Named turns come first, each shown by rows before and after it. Which turns, in which order, take the first row of each pair that follows to the second? Write the first one first, as in the answered first pair.
X (before -> after):
[ 32  -2  -1 -34   3 -18  25  49 -21 -38  -3  26   7 -31  51  56 -31 -24
  10]  ->  [ 29   3  -6 -34 -25   7  14   8 -34 -30 -26   9  19 -37  32  70 -34 -26
   4]
[ 56  -7  27   6 -43 -17 -28  40  48  24  -9 -16  47  33 -37  -6  34  14
 -11]  ->  [ 34   8   2  -9 -68  27 -32 -17  32  27 -11 -26  46  38 -50 -12  16  34
 -28]
[-28   5  -5  19  18  -4  -1  -8   1   0  -6 -41 -20 -51  -8  12   5 -27
  46]  ->  [-40   9 -22  11  16  13   5 -33  -9   1   2 -36 -28 -42  -1  -1  -8 -13
  34]
[-22  23 -30 -16  25 -33  -8  -4   4  15  34  16   4  16  13 -40  -7  12
  13]  ->  [  5  13  -7   7  25 -58 -14  33  18  16  10   9  20  -7  -2 -18  17 -11
  30]
W (before -> after):
[ -2   0  14  11  -2  35 -21 -72 -15  20  28   0  -1  21 -12 -17  27  19
   5]  ->  [ 24  -6  33  21  -5   8 -23 -24   4  28  33  16  11  27 -17 -21  55  18
   7]
[  4   5   7  -6 -16  -5  -6  -1  17  13  15   3  15  16 -24 -27  28  13
 -18]  ->  [  7   1  -4 -19  -4  -7   3  10  10   2  27  17   6  27   2 -19   6  14
 -24]
[  8 -15 -31 -22 -11   4   8  -4 -13 -11  30  -1 -40  15  12  56 -21  49
 -42]  ->  [ -8  -3 -30   8 -27  31  -3 -41 -13   4  18 -30 -35  -4 -27  56   2  40
 -27]
Z (before -> after):
[-10  -6 -40 -15  14  -4  35  14  -8 -41  23   2  -9   8  11 -15 -30  15
  -1]  ->  [ -8  -4 -37  -9  18  -9  32  15 -10 -46  10  -5  -8  -3  14   5 -33   6
   3]
[-13  -9  -7 -36  14  -3  12 -15 -11 -19   4   7 -19  -6  42  -7  17  30
  28]  ->  [-14 -11  -8 -37  16  -3  14 -14 -12 -24  -5   6 -16 -15  40  13  12  17
  30]
[  0 -11  -7  15  21   2   6   5 -20 -13 -29 -30 -14 -32  -3  38 -12 -29
  17]  ->  [-10  -8   9  34  25 -15   8  25   5   3   0 -25 -24 -24  -8 -10  29 -19
  31]
M (before -> after):
[ 23  15  23   9 -21 -31 -14  42  13   7 -18  -7  30  -8 -16  -7  30  -7
   5]  ->  [-23  29  -4  -6 -27  19  -8 -32  -2  15   8 -10   6   6 -18 -50   8  27
 -11]
[-13   7  -7  14  -4 -24   7  20 -25 -24 -51 -21   0 -24  11  47 -25 -20
  14]  ->  [-37  20   3  37 -11  -5   0 -12 -14   1 -38 -39  -9 -34 -22  12   3 -17
  32]
[ 20   4   9  -5 -20  -8   0  14 -32   0  -6  12  10   3  -7  29   0  -6
 -17]  ->  [  8   5  14   5 -26   9  -6  -2 -21  15  -2  -4   9  -2 -31  10  22  -7
  -9]
Pairs:
Between the rows of a pair lie 2 to 3 turns.
[-38  19 -23   6 -28  19 -26 -25 -13  10  26 -26   1  16 -20  31  -5  16
 -14]  ->  [  7   5  -6   1 -25 -14 -31  32   3   1  17  -6  25  22  -1  58   2   9
 -23] => W, M, M
[  5 -21 -14  19  24 -32  15  37  10  -6  39  26 -25 -21  38   9 -33  -2
 -10]  ->  [-29  -8 -11  28  10  -7  11  -4  18  17  56  14 -40 -15  12 -41  -9  18
  -7] => Z, M, M
[-38   3  51  45  36 -19 -21 -37  -6  18  15 -26  -1 -30   0  -6  -4 -29
  15]  ->  [  0 -10  60  31  42 -54 -21  17   4   6   5   0  15 -14  20  15  -4 -34
   8] => Z, M, M
[ 20  10  27  -3 -27  -9  -5  15  34   6 -38  15  49  24 -53  35  32  12
 -52]  ->  [ 27   3  33   3  -6 -25   1  37  29  -2 -56   4  36   3 -37  63  21 -16
 -32] => W, W, M
[ -7   5  32   0  13  12   0 -20  -8  17   2 -28 -16 -28   0  17   3 -34
   4]  ->  [ -1   5  26  -3  -4  22  -6 -31  -9  22  -4 -23  -4 -20 -10  20   6 -25
  -5] => W, X
[  8  -1  28  19   1 -46  43  -3   6  -6  12 -13  10 -19  28 -39 -18 -23
  18]  ->  [ 20   3  22  13 -35 -24  31 -39  -9  -7 -22 -23  38 -31   4  -3 -24 -30
  10] => X, W, X
[ -5  -7 -16 -29   9  14  22  -2  -9 -25  11   9 -17  12  28  -9 -29  13
 -16]  ->  [-13  -2 -16 -17  19  15  22 -11 -19 -30  -2 -10 -25 -12  24  10 -35 -12
   2] => X, W
[-19 -12  36  38  17   8 -11   5  -4 -12 -38 -20   6 -46 -17  49  -3 -61
  35]  ->  [-68   2  31  28  31  32   6 -32  14   7  27 -11 -36  -6  -4 -51   7  -9
  31] => W, M, X
[-21   9  -6  11 -29  32  -8 -40  -1   5 -15  -9   4  -4 -37   2  10  -2
   4]  ->  [ -1  -6 -21 -23   4   2  15   7 -11 -27   4  32  -8  23  25  12 -38   6
 -13] => M, X
[-12 -21  11  12  -4  -6  -2   9   9 -11 -18 -17   7 -11 -29   6  21  -8
  18]  ->  [ -3 -21   5   4  -8  -6  -3  15   2 -18 -20 -15  12  -6 -18  23  12 -13
   9] => X, M, M
[ 39  -5  -6 -20 -33  -8  -5   8   6   6 -21  29  34  19  -8  15   1  28
 -26]  ->  [ 37  -8   7   6 -34  -9 -10  17  14  13 -33  12  35   1 -29  19  20   8
  -6] => W, M
[-22   2 -25  14  21  29   3 -43 -10   2  -6 -32 -20 -15 -21   4 -15 -32
  32]  ->  [-20   4  -6  20  19  13   9 -10  28  22  31  -9 -17  17 -30 -54  28  -4
  22] => W, W, M
[ 21 -13   9   2  17 -35  28  72  53  10  26  33   1  24  -1 -26  36   8
   2]  ->  [ 23  -4   8  18 -37  -3   3  18  52  34  -5  13  33   9 -63 -11  60   5
  -4] => X, Z
[-24  -2  45   6  44 -11  14  21  20 -13  31  20 -47  -9  15 -62  -6  36
  23]  ->  [-41   7  45  22  18  21   5 -30   9   3   2 -16 -43 -43 -33 -49   1  14
  41] => M, W, W
[-23   6  -5   8   5  26  -3 -28   6  15   3 -31  -4 -14 -27 -28  14 -18
  42]  ->  [-16   1   7   9  31   1   5   8  17   8  23 -19 -17  -4  -8 -39  19 -21
  48] => X, X
[-11   0  17  19  -8   9  -8 -20 -16  -6 -26 -17  14 -40 -21  33  -1 -33
  12]  ->  [-42   8  11   8 -10  31   0 -41  -1  17  25  -3  -7  -3 -18 -41  10  15
  -2] => X, W, X
[  6 -21   6   5  -3  -4 -12  12  17  10  11   8   9  35  23 -39   7  21
 -11]  ->  [ -8 -13 -11  -1 -13  32 -13 -39 -17   1 -23 -16   5  11  13   1 -26   5
 -13] => W, W, Z
[-40   4 -27  -2 -13  85 -16 -81 -14  21   4 -28   1  -5 -24  -5 -19  18
 -17]  ->  [ 20 -13  -7  15 -14  36 -31 -13 -15   4 -54 -36  38 -39 -32  78 -11 -38
   6] => M, W, M
[ -5  16  20  10   1  -8   1 -12  22  26  27 -22 -27 -10 -15 -36  13   4
  39]  ->  [-18  18   6  -9   4   6  10 -26   8  20  36  -8 -37   5   2 -41 -15  17
  23] => W, M, W
[ 12  -7  24  11  -1 -26   3  34  18  14  10  22   4  17  -4 -20  19   9
  -8]  ->  [ -2  -3 -10 -19   1   3  12 -10 -20  -8  -3  18  -2  15  19  12 -39  12
 -25] => X, W, W
[  3   3  11  17   5  -3   6   3 -13  -9 -32 -19  -4 -16  -4  33  -7 -42
  19]  ->  [  5   2  -1   2   1  -3   8  -1 -18 -13 -34 -14  -3  -8   4  46 -26 -37
   7] => X, M
[  9   1  22  30 -18 -20  -7  -8   7   8 -35 -25  18 -31 -49  21  44 -30
  18]  ->  [ 17 -10  -1 -19  37 -50  29  43   5 -23  18  33 -15  25  42  -3 -15   8
 -11] => X, X, M
[ 16   6 -27 -30  -4 -43   3  50  -3  -8   5   8   2  12  34   7 -47  38
 -17]  ->  [ 10   7 -31 -16 -20 -30  -9  20 -24 -10 -38 -20  11 -23   7  50 -57  11
  -8] => Z, X, W
[-15   6 -18   2   1  25  12 -38 -29 -10 -15 -18  -5 -20  -5  14 -24 -11
   8]  ->  [ -7  -1 -20  -8   4  11  14 -25 -29 -22 -13  -6  -4 -14  13  23 -37  -9
  -3] => M, X
[ 27 -24  -6  15 -38 -29 -44  39  16  33  -5   0  37 -10   0  20  45  19
 -13]  ->  [-12  -5 -51 -18 -42  24 -34 -38 -24  21  -2  -5  17   0  20  23 -15  43
 -34] => M, M, W
[ 46  10  19 -10 -20 -13 -24  16 -16  12   2  31  32  21 -11  32   3  25
 -35]  ->  [ 36  14  24  -4  -8 -17 -20  27  -1  18  23  31  19  32 -13  -3  21  35
 -27] => Z, M, W
[ 15 -14 -25 -36  27   7  25  18  10 -11  15  18 -17  24  36   3 -38  34
 -31]  ->  [ 45 -20   6   1 -11   3  -1  29  28  15 -38 -11  30 -22 -29  47  13  -8
  -7] => X, Z, X
[-35  -5   7 -17  12  50  24 -10  12  36  44 -22  -1  -2 -17 -42   6  27
 -33]  ->  [ -6 -18  -1 -47  17  29  33  32   2  14  41   5  10  18  23  -3 -26  30
 -54] => W, M
[ 56 -25  -2 -17   1  -6 -11   8 -14 -18 -45   3  -3  -3  23  29 -22 -14
 -23]  ->  [ 26 -19 -21 -31  12  16   2 -31 -22 -18 -24  -1 -31   4  33   4 -39   4
 -26] => W, X
[ -9  43  21  49 -14  28 -19 -56  14  33 -16  13 -24   4 -19 -35  49  -1
   2]  ->  [  6  24  25  33  33 -15   8  11  24  12  19  51 -50  30  46 -44  22   8
   1] => X, X, W
[-10   7  19  42  -5  17  -5 -25   2  22 -19 -31  -3 -30 -43 -14  44 -19
  23]  ->  [  7   7  25  36 -21   9 -10  -6  14  26 -12 -15  15 -10 -45 -15  60  -3
   4] => X, Z, W
[  7  12 -13 -43  39 -28  24  36   7 -13   9  22 -31  32  52 -39 -42  36
 -15]  ->  [-21  29  22  17   3   5  -7 -19  29  36 -16 -42 -19 -20 -49 -70  33  20
  27] => X, M
[  1   4  -8   8  -2   6  11 -16 -11 -20 -32 -20   4 -33  -2  48 -20 -38
  15]  ->  [-25  10  -9  17 -18  31   4 -50  -2   9 -15 -28  -3 -25 -26   4   0 -14
  14] => W, M
[-20 -21 -43 -14   1  10 -22 -17 -19 -25   1  23 -14  -7  35 -24  -8 -20
   2]  ->  [ -6 -23 -44 -17   5  -2 -22   0 -14 -30  -5  29  -9  -7  39 -10  -9 -27
  -3] => W, M, X
[ 27 -13  16  -2  25 -67 -11  34  -3 -11  -1  -7 -15 -30  -9  18  -1 -31
  15]  ->  [ 11 -11  -7 -14  16 -43 -14  -5 -29 -17 -19 -18 -15 -39  -9  40 -34 -33
   8] => W, X
[ 13  -8  13 -13   3 -30 -16  29  46  23  45   1  27  57  -6 -29  38  15
  -9]  ->  [-21   3 -15 -38   3   7   0 -24  19  15  59   1   5  67  11 -41  -2  39
 -21] => M, W
[-26  20  -2   3 -26  32  -4 -42  12  27  38 -13   3  10 -28 -56  17  43
 -14]  ->  [  9  15  24  20 -39   0 -18   8  32  32  23  -7  30  -1 -47 -32  49  25
  -7] => W, X, X
[ 25  22  11  17  -2   4   1  41  20  15 -18  -7  14 -20 -37 -24  38  11
  12]  ->  [ 10  27  -6   1 -29  39   0 -14  -1  11 -26 -14  16 -18 -46 -13   7  25
  -6] => X, Z
